Each path is a new rotation, seen through one point. The rows after it are directions, each followed by how far the rotation turns it, in degrees per step (0 if it stays put).
Each turn is a multiple of 5 degrees from 10 to 175, or 0.
Each row of a path follows its step; steps can be skipped.

step 1: [-12  -9  -3 -21   3 -33 -11   2   0 -13  13  21 -27 -11  23   0 -36   6
  15  37  -4   8 -14 -16 -10  -4  -1  -2  -1  24   5   0 -10  17  -4 -15
  31 -20  11]
step 2: [ -9  10 -14 -13   1  -9   2   0  23   6 -13   4 -31  -4   9  -2  14 -23
  -9  35   0  13  -3 -35 -11  18 -11  -6  26  15 -16 -27  13  13 -18   6
 -30 -18 -15]
step 3: [-11  21  -2  -5  16 -29 -23   3  33  10 -10 -18 -16  -4  11  15   2  22
 -30 -11   8  14  26 -23  22  22 -20  12  12   4   8  -3   9  12  -5 -18
  25  11  -4]
step 4: [-28   8  -5   8   9  -8 -17 -14  14 -12 -20   0   1 -12   6  15 -26  21
   0   6  -5 -22 -16 -17 -35   8  16  21  30  37  19 -12   0  15  11   0
   9  18   3]
step 5: [-21  -3  12  -7  14 -39  -6   5  22  -2 -14  18  -2 -27  19   1   7 -39
   0   7 -13 -14 -12 -11 -11 -13 -10  10 -25   6   8 -27  25  14 -21  10
   6   8  -9]
step 6: [  3  30   8  -6  -6  -5 -10  24  -4   8  -4   0 -10  -6  -6  10  24 -25
 -14 -22 -11   1  24 -44 -23  -5 -29  27  14  10  -2   6   7  31  12  -4
   2   3   5]
step 7: [  0  -3  17  19 -10 -29 -27  -9  -6  13  14  18  11 -27  14  30  -8  26
  -9  18 -16  21  13  -6 -21  -9 -20  -3  19   7  11  10   2  24   4  -1
  13  20  14]
step 9: [  7   5   2 -20  30 -10   1   4   0  -8   7 -24 -30 -27   8   4 -11  -8
 -16  10  18  16   7 -30  -9   2 -32 -14 -14  -8   3  -4  29  44  -3   6
  -4 -18  -1]
step 10: [ 15  15  -2 -14  -7   2  -9   0  29   5  11   1 -28 -13   5  16 -14  22
 -16   6   5  -4  36 -12 -10   0   1  -2  34  36  -6  -4  28   2   3   0
   4  11  32]
step 11: [  0   8  -3   2  23 -20   0   8  23 -16  -6  24 -14 -20  37   4  13  36
 -11  16  -1  -2 -34  -4  -6  17   1   6   8   7   1  -5  19   5   8  24
   8  38  -8]
step 12: [-28   7   0 -13  12 -14  -7  10  10 -21  -3 -17 -17 -22  -1  -6   3 -29
  -8  -7  -1 -22 -23 -26  -4   2  -7   4   9 -11   6  -5  41  10  22 -34
 -13  27  11]
Speeds:
[  1  -7   1   3   3   4  10   2   0   4  -2   9  -6   3   7   5  10  -2
   7   7  -7  -3 -10   4  -2   5   3  -5  -2   3   1 -11  -3   2 -10  -1
   1   6   2]  115
[ -8  -3  -9  -4  -1  -8   2  -3   0   0   2  12   0  -6   5  -9  -3   0
  -3   2  -2   1 -11  -3  -8  -3   8   2  -2  -5   1   4  -1 -11  -1  11
  -4  -3  -2]  110
[ -7  -1   8   7  -6   1   4   0  13   4   4  -3   5   1   4  -5  -5   7
   2   3  -5  -8 -11   5   7   2  -2   4   4  -3   2   6  -1  10   8   5
   3  -2   3]  100
[  3  -7   4   3   9  -6  -5   0  -4   5  -1   1   6  -8   4   4  -1   4
  -1   8   4   5   2   6   5   4  -7  -3 -13  -4   1   1   4   3   0   9
   5   1 -13]  170
[ -1  -1  -1  -5   9  13  -2  -1  -4  10   3   7   8 -13  -1   0 -10   1
  -2   0  -3  -6  -1  -6   0   7  -1   0   2  -1  -2   3  -2   0  -1 -12
   2  -3   6]  125
[  0  -8   1  -1   3  -2   9  -1   1  -1  -4  -9  -3  -6  -6   2  -6   3
  -1  -7   1  -4  -3   7 -11  -4  -5   1  -1  -3  10 -13   0  -5   5  -3
   6 -10  -2]  85

step 0: [ -1  32  25  21  -7  -7  -1   0  15  29  22   5 -15   6 -18  -1  -4   1
  15  14   5  -6 -18  28 -10   1  -1   4   5 -12   2  15  40 -38  12   1
 -38  -5   4]
step 2: [  5   2   5   3 -14  35  28  15  -3 -16 -23  -7  30  12 -27 -17   9  -6
  -1 -14  -8   1  -4 -27 -24   7   5  -4 -41   3  12  10 -17  -9  -7  -1
   7 -26  24]
step 3: [-15  38  12   7  17  23 -21  -6 -14   2  -9  -4   3  -5  19   4  -2   3
   8   9   2 -20   9 -30  31  25  26 -38  -1  -1  -9 -22  -6  -5  14 -23
 -16 -12  -5]
step 5: [ -4  -6  24  34   0 -43  39 -10 -32  31  13  18 -10  -3 -18  18  15   1
   6  -5 -24  10 -13  -4  -3 -25  -4   2 -16  -9   7  -6   4  -4  15   1
   4  -4   3]
step 6: [  1  15  13   0  11 -21   1  -8  -4   8 -35 -25 -21  -1   5  -2 -28 -30
  15 -27   1  23  12  16 -11  -1  -4   2  30   2  -1  23 -35  -8   4 -22
 -12  14   3]
step 7: [-19 -12   5   2  16  33  10  15  17  31 -17 -20   6   5 -26 -14 -23  -8
 -16   9  10  -2   3   2 -32   3   6   6 -11 -17   9  -6   3  20 -45   4
  -6  -1 -17]
step 9: [ 35   2  -5   7 -28  14  -2   2  18   6   3 -36 -20  17   3  18  -2   7
 -14   2  12   9   4   7  23   1  -3 -13 -12   8 -11  -9  21 -10  10 -28
  14  18  47]
step 10: [-20  -4 -14  18 -13  18  25  -4 -31  -6  -7 -17  14  11  -2  31  21 -13
  18 -19 -17  14  32 -20   4  -2 -12  10 -28  -5  11 -22  -4   1  -3  33
   0  -1  11]
step 11: [-28  28  34   9  23   3 -12  10 -18   4 -13  -3   9 -13  14 -25  18  -6
   9  -1   0   8  13   6   3  12 -39 -14  -1  20   8  10  -6 -31  15 -16
 -31 -13   4]
step 12: [-21  25 -19  14  37 -12 -13   9  12  25  15   7  -5 -16  -9  18 -14  -7
  -4  -1  13  27 -21  21   2  15   1 -17  -2   2  -4   1  19  38 -32  -8
  -4  -9  13]
step 13: [ 10   3 -11  10  -4 -18  35  -5  12   9  -7  32   4   6 -19  22 -25   7
  20   8 -26 -20 -18 -14 -20 -24   6   8 -22  13  -1  34  -7 -21 -23  -5
  -2  -6  13]
Speeds:
[ -6   4  -6  11  -3  -5   3   0  -5 -12   0   9   1   3   7  -6 -10   4
   1  -2   5   1  -9  -5  -3  11   2   1  -9   1  -1   1   2   2   2  -4
  -5   2   1]  35
[  3   4  -3   7   3  -2  -9  -3  -4   2   1   2   9   3   6   5   1   6
  -1  11  12   5  -7   5  -3 -15   1   5   0  -6  -6  -2  -1  -4  -2  -2
   3  -6   3]  90
[-15   3   2   2   6  13   0   1  -1  -8   2  -6   1 -11  -4  -3   1  -1
  -4   3   4  -6  -2  -5  -4  -3  -2   4   9   1  -2   1  -6   9   2  -7
  -3  -5   1]  85
[ -4  -1   1   2  -4   4  -2  11   1   9  -1  -3 -11   1  12  -2   4   8
  11  -3   3   3  -7  -9   1  -1   4   3   3   1   5   9  -1   2  -1   6
   5  -3   2]  0
[  5  -4  -3  -1   6  -1  -6   5   2  -1   8   5  -5  -4   3   4   2 -10
  -8   0  -8   2 -11  -5 -10  -4  -5  -8  -2  -5   3   5   7   3   8  -1
   2   5   7]  95
[  5   3   7   4  -1   8   3   2  -9  -2   0   9  -6   5 -13  -5   4  -4
  -3   2   8   5  -2   5   4   3   2  -3   1  -7  -2   2   3   8  -6  10
   5   2   6]  145

step 0: [ -6  21 -11   4  26  -5   3  -5  29 -12 -31   9 -22  20 -37   7 -30 -20
  -3   3   1 -13  16 -16   1 -30  -1  -5  10 -10  35   1  -9   8 -21  -4
 -13 -11   7]
step 1: [  4  16  -9 -14  10   7 -18  -8  20   3 -11  17  13   3  16  23 -28 -15
   2  33   3   6  11   2 -18   3 -25 -45  10 -12  -7 -31   8  16  -6   2
  12 -30 -13]
step 3: [  9  22  -1  18  17  -8   5 -11  35  -7  -7  -9  -3   2 -32   3 -28 -40
   3 -13   3  -8  39 -18 -13 -11   9 -15  14 -10   8  -4   5  15 -17  -2
   0 -31  -8]
step 4: [ 14  16 -22  -2   7 -13 -16   0  14 -12   1   9  11 -13  28   6 -18   6
  -5  11  14  20  23   0  -5   1 -32 -40   4 -10 -29  -1  -4  11  21  19
   9 -40 -15]
step 5: [ 15  10  -8  -2  11 -40   7   5  32 -11 -11   1   1  17 -12  25  -5   9
  -8 -26  14   6   1 -30  19 -29  13  -3   9  -3   4  41  -6  -5  17 -11
   1 -33  -7]
step 6: [ -6   2   0  18  28  -2   9  12  25  -7   8  10   2   7 -15   6 -18 -23
  -4 -13   6 -19  30 -25 -45  11   4 -23  -5  -8 -15   1   3  29   6   6
   9 -29 -23]
step 7: [  3   3 -19   4  -4 -31   6   9   7   3   3  21   3  -2  13  35  -1  31
  -1 -10  16  42   8 -10  -7  10 -27 -24  -9   8 -28   4 -19   7  16  11
  -2 -28 -13]
step 10: [ -4  10 -26 -19   5 -27  19  24  -8   0 -12   7   7   5 -13  41  -1  42
 -22  -4   3  26   1  -8   6   4 -33 -16   3  20   1  25 -14   5  12  10
   0  -2   6]
step 11: [ -6   4  34 -11   6 -15  10  26  17   0  -8  11  -6  44 -37  27 -17 -10
 -31   6 -10 -15  15 -13 -26  -7   3  -2   2  20  10  18  17   4   2   2
   2   3  -9]
step 12: [-14  -5  -6  30  26  16  -7   8  -4  20   5  12   7  25 -11  23 -19  20
 -20   6  -7  35   9  11 -21   7 -33 -28  -7  10  -3 -18  14  29  -1  16
   4   1  -8]
step 13: [ -1  22   4 -12  -9 -15  21  15 -11  -2 -21 -14  -7   8 -25  47 -22  25
 -15  11  11  25  15  -9  18 -11 -30  10  12  17  24   7  -6 -11  -6  20
  -6  -1  -1]
Speeds:
[  7  -6  -1   5  -2   0 -13   1  -6   2  -2   0  -5  -6   5   6   1   5
  -4   1  -7   4  -7   6  -8  -3  -5  -1  -7 -11  -8   5   4   7  -5   3
   1  -5   4]  135
[ -5   6 -10   5   8   2   6   4 -14  -6  -1  -3  -1 -10 -11   0   0  -2
   1  -3   2  -1   2   1  -5  -6  -2   5  -2   0  -5 -11  -9   3  -4  -1
  -6  -3  -1]  115
[13  3 -2  5 -4  8  4 12  1 -6 -4  1  5  9  4 -5 -1 -6  3  4 -3 -1 -6  5
 -9  2  0  3  4  5 -6 -4 -2 -7  2  7  4 -4 -3]  140
[  2   7   2  -2   5  -2  -1  -1  -6  -7   9   1   2   6  -4   7   7   7
   4 -12   1   0   3  -2  -9   9  -5   3  -3   5  -6   7  10  -2   4   1
  -3   8  -2]  20

step 0: [ 31  -5 -45  13 -14  14 -18   5  20   3   8   7  -1   9  -2 -13  29  15
  18 -21  -5  19  12  18  29  -5  -9  -2 -20  17 -37   7   3  22 -19  16
  -6  19   1]
step 1: [ -8 -14  14  -6  20 -27  11  17  17  16 -14 -38   7 -30  30  16 -22  16
 -10  17 -18 -12  25  10 -38   5   7  -4 -10   5  -5 -19 -20  -9  20 -13
  -8   4   8]
step 4: [ -8 -15  30   7  12 -10  -5  -9  25  -4  30  32  18   4  23   6 -16   9
  22  12  15  15 -31  -7 -21  22  26 -16  30 -29   0  -3  -6  -3  -2  -6
  24  -8   2]
step 5: [ -3  20  -7  -4 -28   5   2  12  10 -29 -15  -4 -30  11 -11 -23   3   2
 -14 -24  18  32   3  -5  25 -23  -7  19  24  30  -7  -8  11  18  37   8
 -12   8 -14]
step 7: [ -4  16   1  44   1   6 -11  16   0   2  -7  31 -40  -3   2 -39   4   5
  11  -3   2  -3  20  38   1  17   7 -11 -17  -6  -7  20  10  -6  19  -9
  11 -25  31]
step 8: [  8 -18 -36  -5  16 -23 -26 -30  -3 -15  -6 -38   2  12  13  19  -3   2
 -18   6   4  -6   6   7  -8  -5 -36  15  -3  28  10   7  12 -12  -5 -12
   7  44 -14]
step 9: [ -2  -6  26  -4   6   4  17   9  19  14   6  24  13   3  32   1  -2 -13
   8  34   1  17  -3   8  25   6  13   9 -34  -2 -38 -12 -31 -24 -28  16
 -10 -17   8]
step 10: [  2   6  17   1  -8  16   5 -25  18  18 -31  -9   8  -9 -22   6  -8   5
   5 -20  11  14  19  40  -5  -8  33  -1  26  19  21  10  15  16  22 -29
 -18  20 -19]
step 11: [-15  -2 -21  -3   3  14   8  -2 -26   5   8   6   4  -5  31  -8 -12   6
  16 -11 -10 -25 -32 -30  -3 -20  -1  -7  13 -25 -20 -21 -24 -14   9  32
  17  29 -28]
step 12: [-17  -5  36 -13  -2   2 -14   9  11 -19  -3 -11 -18  -4  -5 -26  34  -7
 -23  22   1  13  -7   4  -2 -13  36   8  11  -3  -1  34  -8  27   7  -5
  17 -17  38]
step 13: [ 36 -13 -11  30 -16  -7 -24   1 -18   9  23  14  15   4  -9   9 -27   8
   8 -25   1  27 -15  -4 -17  10 -39  11  10  31  15 -16 -11  20  15  -3
  18  15   0]
Speeds:
[  6   6  -4   4  -3   2  -2  -7   4  -7   5   0   4   0  -4  -9   5  -4
 -10  -9  -5   8   3   6   0  -9  11   4  -4   0  -3   1   8  -3  -1  -6
   4  -7  -3]  145
[ -7 -11   6  -5  -1   0   0  -3   0   2   2   6   4  -2  -6   1   2  -2
   4   0   8   0   8  -3   0   0  -3  10 -13  -8  -6   2   5  -5   8  -8
   1   5  -8]  55
[  6  -5  -4   6   1   0   2  -8  -2 -10  -4   7   5   6  -4  -2   2   5
  14   2  -2  -3  -4  -5   3   0   2   0   0  -1  -6  -6 -10  -9   2   2
   2 -11   1]  155
[ -7  -3  -4  -2  -8  -3   9   0   6  -4  -4  -4   7   1 -15  -1  -6   9
  -5   7  -6  -1  -4   4  -5  -4  -1  -1  -1   6   6   3  -1  -6   3  -2
   3   8   7]  155

step 0: [ 17 -26  28  12 -13  -3  13  26  24  26  26  14   8  -3  -8  30   8   6
   6  -4   4  -6  -3 -16  -9  19 -28  -4  22   0  16  -4  13   3  30   5
  23  -5   0]
step 1: [ 11   5 -13  23 -28 -11 -24   5 -19 -15 -32   9 -16   6  20 -17  -4   3
  16  -8   4  14 -16  -1  14  22   2   5  12  36 -22 -24   1  -6  -6   4
 -20 -27  13]
step 2: [-12  -9   5 -14   8  -1  19   5   0 -18   6  42  -9  -6  -7  38   1   4
  22  -5   8  -2  34   8  -9 -27 -23  -8   1  21  -1  -7  15  -1   1 -10
 -11  29 -19]
step 3: [ 26 -23  10  36 -12   4  -9   9  -5  18  -2  28  15  -3   8  -2 -25  -5
 -23  13 -17   6   6   8  13  32 -16   2  16   0   2 -11 -12   5  15  26
  33 -12   1]
step 5: [ -8   1  19   9   2  -8   2   6  16 -15  -2  28   8  11  -9   3 -29  30
  13   9 -12 -23  15  22 -19  11 -11 -29   3  14 -22  14  13 -11  31   5
  -6  16 -32]
step 7: [ -6 -18   3  -1 -13  22   5   9   5 -17 -33  13 -11  -8 -13  17  -3  -9
  21   1   0  14 -23   0 -12  14  -2  -8  -9  16 -37  -9  19 -36 -29  21
 -18  -1  -7]
step 8: [ -1   9  -3 -23  -7 -33  -6   1 -22   2  12  39   5 -14   5  -1 -33  15
  12  24  14 -14  47  10  -1   9  -9  10   0  -5  -4   0   7  -3  16  -4
  21   1 -25]
step 9: [ 24   0  20  33  -4  -1  28  10  17  16  -4   8   8   4   3 -17  14  -9
   3 -10 -37  22   4  -8  17   6 -14  10 -15  -4 -11 -28  25 -13  -5  23
  18  15  18]
step 11: [  5  36  -1 -12   6 -12   4   5   9  25   3  12   3   0  -9   4 -33  17
  13  10 -28   8  20 -17  12  -4  -2  10  14  11  -7 -24  29   4  19   0
  -8  12 -41]
step 12: [ 16 -49  18   6 -20 -13 -10  17  14  15   6  16  12  -4  27 -18   7 -19
  17   2   7  -4  -8 -17   0  -3  -7 -14  -9  -6   6 -21  19 -19  -7  23
   6  13  32]
step 13: [  4  16   4 -20 -22   5   7  21 -15 -14 -22  26   6  -8 -19  21   2  -7
  31  -2  -2  14  -1   4  10  14  27  18  -8  25 -25   4   7  -4  12 -15
   2 -41 -12]
Speeds:
[  0   7   6   5   1  -6 -10  -2   5   4   4   5  -2   0   8   8  -1  -5
 -11  -3  -3   0  -3  -9  -4  -2  -4   2  -7  -7   2  -5  -3  -3  11   0
   7   5  -7]  125
[ -1 -11   5   0   2  -2 -10   7  -3  -1 -10   2  -3   0  -1 -10  -5  -2
  -9   4   0  -9  -1   2 -10   8  -3 -13   0  -1   5   5   0  -4   2   1
   1  -1   4]  155
[  6   0   4   3  10  -1   5 -14   1   5  -5  -6   3  -7   2  -6   8  10
   6   3  -2  -3  -5   0  -5   4  -8   1   0   4  -2   0  -2  -4   9 -11
   1  -3   0]  70
[ -5  -3   4   1  -5   8  -4  -5  -3  -3  -5   1  -5  -6   3  -2   5  -6
   7   6  -4   3  12  -1 -11   0   0  14  -3   7   9   1  -6   0  -2   6
   3   0  -2]  65
[  3  -1   5  -2   2  -1  -1   3  -6   4   6   0   3  -8   0   4   0  10
  -1  -4  -8 -11   7   9  -7   1   6   0   5  -4   2  -5   3  11  -3  -1
  -1   7 -12]  125
[15  9 -9  5  6 -9 -7  3 -5  1 -8 -3 -9  0 -4 -7  2 -1  0 -1 -7  0  4 -6
  7  0 -1  5  8 -2  3 -1  0 -1 -4  3 -2  3  2]  140
[  7   1  -3   5  -1   3   9   6  -3   2  -1   4  11 -10  -5   3   1  -5
  -2 -10  -2   5  -5  -1 -11  -2   4  -1   6  -5   3   1  -9  -7   2   5
   0  -9   4]  115
